In the data rows, zero lies at 4.5, halfway between 4 and 5.
Here are some points, each followed by its number:
(7, 4, 4, 2, 8, 7, 2, 1, 6, 4, 3, 4, 7, 4, 4, 3) 0
(5, 7, 6, 7, 5, 2, 6, 4, 3, 6, 3, 6, 5, 3, 6, 2) 1
(6, 5, 4, 4, 2, 5, 5, 4, 5, 5, 5, 6, 5, 4, 5, 4) 2
(4, 6, 6, 7, 3, 2, 5, 4, 4, 4, 6, 4, 2, 5, 4, 6) 3
(6, 7, 6, 7, 2, 3, 5, 4, 8, 5, 5, 5, 2, 5, 4, 6) 4
(3, 3, 3, 3, 6, 4, 4, 5, 4, 5, 4, 5, 6, 4, 5, 4) 5
(7, 7, 7, 8, 1, 4, 4, 3, 8, 5, 6, 5, 2, 6, 3, 5) 6
(6, 4, 4, 4, 5, 5, 5, 3, 7, 4, 2, 3, 4, 6, 4, 5) 7
(5, 4, 4, 4, 6, 4, 3, 2, 6, 4, 3, 3, 6, 5, 3, 3) 8
(6, 6, 6, 5, 2, 3, 3, 3, 9, 4, 8, 2, 1, 7, 1, 7) 9
(2, 4, 7, 4, 6, 5, 4, 6, 2, 3, 7, 2, 8, 7, 3, 7) 10
(4, 4, 4, 5, 5, 4, 3, 3, 6, 2, 2, 3, 4, 6, 2, 5) 11
(6, 2, 2, 5, 6, 5, 6, 3, 5, 3, 2, 4, 6, 5, 5, 4) 12
(4, 5, 3, 3, 6, 6, 4, 8, 4, 7, 6, 7, 5, 2, 7, 2) 13
(4, 5, 5, 7, 5, 4, 5, 4, 5, 6, 5, 6, 5, 3, 6, 3) 14
(5, 5, 5, 5, 4, 4, 4, 4, 6, 4, 4, 3, 3, 6, 3, 6) 15
(6, 6, 5, 5, 5, 2, 4, 2, 7, 4, 4, 3, 4, 5, 3, 3) 16
(6, 7, 7, 6, 5, 3, 6, 3, 7, 5, 7, 4, 5, 5, 6, 5) 17
(7, 5, 4, 5, 3, 5, 4, 2, 7, 4, 4, 4, 4, 5, 4, 4) 18
(5, 7, 5, 6, 4, 3, 4, 3, 7, 5, 3, 4, 3, 6, 3, 6) 19
(4, 7, 5, 7, 5, 1, 5, 2, 4, 5, 5, 6, 6, 4, 6, 4) 20
(3, 3, 5, 1, 6, 6, 2, 4, 3, 4, 4, 4, 6, 5, 3, 4) 21
(5, 5, 5, 4, 5, 4, 4, 6, 4, 7, 5, 7, 5, 3, 8, 2) 22
(3, 3, 3, 2, 4, 3, 3, 1, 4, 5, 4, 5, 5, 4, 5, 4) 23
(5, 4, 6, 3, 4, 7, 3, 7, 6, 3, 5, 3, 4, 7, 3, 6) 24
(4, 4, 5, 4, 2, 1, 4, 3, 4, 4, 4, 4, 3, 4, 4, 4) 25
(5, 5, 5, 5, 4, 4, 5, 5, 4, 6, 4, 6, 5, 3, 5, 3) 26
(1, 2, 3, 2, 8, 7, 1, 1, 3, 5, 4, 5, 7, 4, 4, 3) 27
(5, 5, 5, 5, 6, 5, 5, 5, 3, 9, 6, 8, 4, 1, 7, 2) 28
(3, 4, 6, 3, 5, 6, 3, 4, 3, 2, 5, 2, 4, 7, 2, 6) 29
(3, 3, 9, 3, 6, 5, 2, 5, 3, 2, 7, 1, 7, 7, 2, 7) 30
(8, 4, 2, 4, 7, 8, 8, 4, 3, 6, 6, 6, 4, 3, 5, 3) 31
(3, 4, 6, 5, 3, 4, 6, 7, 3, 3, 6, 3, 2, 6, 7, 8) 32
(3, 3, 7, 2, 7, 6, 3, 5, 4, 4, 5, 4, 7, 4, 5, 4) 33
(2, 5, 7, 6, 3, 3, 7, 6, 3, 4, 6, 5, 3, 4, 7, 6) 34
(4, 7, 6, 5, 4, 4, 3, 4, 3, 5, 7, 1, 2, 8, 1, 7) 35
(3, 3, 6, 2, 6, 6, 3, 7, 4, 3, 5, 2, 7, 6, 3, 6) 36
(4, 5, 4, 4, 3, 6, 6, 6, 5, 6, 6, 7, 7, 2, 6, 2) 37
(0, 3, 3, 4, 2, 3, 4, 5, 1, 2, 2, 3, 2, 5, 3, 6) 38
(1, 2, 2, 4, 3, 4, 7, 5, 3, 4, 3, 5, 4, 4, 6, 5) 39
(0, 3, 6, 3, 4, 5, 2, 6, 1, 0, 6, 0, 3, 8, 0, 8) 40
(4, 3, 3, 2, 5, 6, 4, 2, 5, 5, 4, 5, 5, 4, 6, 4) 41
(6, 1, 4, 2, 7, 7, 4, 4, 5, 4, 4, 5, 5, 4, 5, 4) 42
(5, 4, 7, 3, 6, 5, 6, 5, 5, 5, 5, 5, 5, 4, 6, 4) 43
(4, 3, 4, 4, 5, 5, 3, 2, 5, 2, 2, 3, 4, 5, 3, 3) 44
(3, 4, 7, 5, 4, 5, 6, 6, 2, 2, 7, 4, 4, 7, 5, 7) 45
(6, 3, 2, 6, 5, 6, 6, 7, 6, 3, 2, 4, 4, 6, 5, 6) 46
(6, 6, 6, 4, 5, 4, 4, 4, 4, 6, 4, 6, 6, 3, 6, 3) 47
(4, 5, 3, 7, 4, 5, 8, 8, 5, 6, 6, 6, 5, 3, 4, 3) 48
Which three points above are nearest to each new point? Their numbers follow each, nearest first.
(6, 5, 7, 4, 3, 4, 4, 4, 7, 4, 6, 3, 3, 5, 4, 5) 15 18 4
(8, 3, 1, 3, 7, 8, 6, 2, 1, 9, 9, 9, 2, 0, 5, 3) 31 28 13
(2, 5, 3, 7, 3, 1, 5, 6, 0, 1, 0, 4, 1, 6, 3, 9) 38 3 32
(4, 4, 3, 3, 6, 6, 3, 7, 3, 8, 7, 7, 4, 2, 8, 2) 13 22 28
(7, 4, 3, 4, 5, 6, 9, 3, 4, 6, 5, 6, 6, 3, 5, 4) 31 2 26
(5, 5, 3, 5, 3, 6, 5, 6, 5, 6, 6, 6, 6, 3, 6, 3) 37 2 26
(7, 4, 3, 3, 4, 7, 4, 9, 5, 7, 6, 6, 6, 2, 6, 2) 13 37 22
(3, 3, 3, 7, 2, 4, 6, 5, 5, 3, 2, 5, 3, 4, 7, 5) 39 46 34
(4, 6, 4, 5, 4, 3, 4, 5, 5, 5, 5, 6, 5, 3, 5, 4) 26 14 2
(4, 8, 6, 7, 5, 2, 5, 3, 5, 5, 5, 5, 6, 5, 4, 5) 20 17 19
(9, 4, 2, 4, 7, 9, 8, 5, 2, 7, 7, 7, 4, 2, 4, 3) 31 28 13
(3, 4, 8, 3, 7, 6, 7, 5, 5, 6, 4, 6, 5, 3, 5, 4) 43 33 26
(4, 8, 5, 9, 5, 0, 6, 2, 4, 5, 5, 5, 6, 4, 5, 4) 20 1 14
(2, 1, 1, 4, 3, 5, 7, 6, 3, 2, 1, 4, 3, 5, 7, 6) 39 46 38
(6, 6, 5, 5, 2, 5, 4, 7, 6, 5, 4, 4, 3, 5, 4, 6) 15 4 2
(5, 4, 4, 5, 3, 4, 4, 5, 5, 4, 3, 4, 4, 5, 4, 5) 15 7 2
(2, 3, 2, 4, 3, 3, 7, 5, 4, 4, 3, 5, 4, 4, 7, 4) 39 5 26
(5, 0, 1, 6, 4, 6, 6, 8, 4, 6, 5, 5, 5, 3, 5, 4) 48 46 5
(7, 3, 2, 4, 7, 7, 7, 7, 4, 8, 7, 6, 4, 2, 5, 3) 31 13 28
(3, 2, 0, 2, 6, 5, 3, 4, 4, 4, 2, 4, 5, 4, 4, 4) 5 41 23
(6, 1, 3, 3, 7, 9, 7, 3, 3, 7, 5, 6, 4, 2, 5, 3) 31 42 41
(2, 2, 5, 2, 7, 7, 3, 3, 3, 3, 4, 3, 8, 5, 3, 4) 21 33 27
(3, 4, 4, 4, 3, 5, 4, 5, 4, 3, 3, 3, 3, 6, 4, 6) 15 11 29
(4, 4, 3, 3, 3, 4, 2, 6, 5, 3, 1, 2, 3, 5, 2, 6) 11 15 44
(6, 4, 4, 4, 6, 6, 4, 8, 4, 7, 6, 7, 4, 2, 7, 2) 13 22 28
(2, 4, 2, 6, 3, 4, 4, 7, 2, 2, 1, 4, 3, 6, 4, 7) 38 39 46
(6, 4, 5, 5, 4, 4, 4, 2, 7, 4, 4, 4, 4, 5, 4, 4) 18 16 7
(5, 5, 4, 4, 5, 4, 4, 5, 4, 7, 7, 7, 6, 2, 8, 2) 22 28 13
(2, 4, 4, 5, 3, 2, 5, 5, 2, 3, 3, 4, 3, 5, 4, 6) 38 25 39
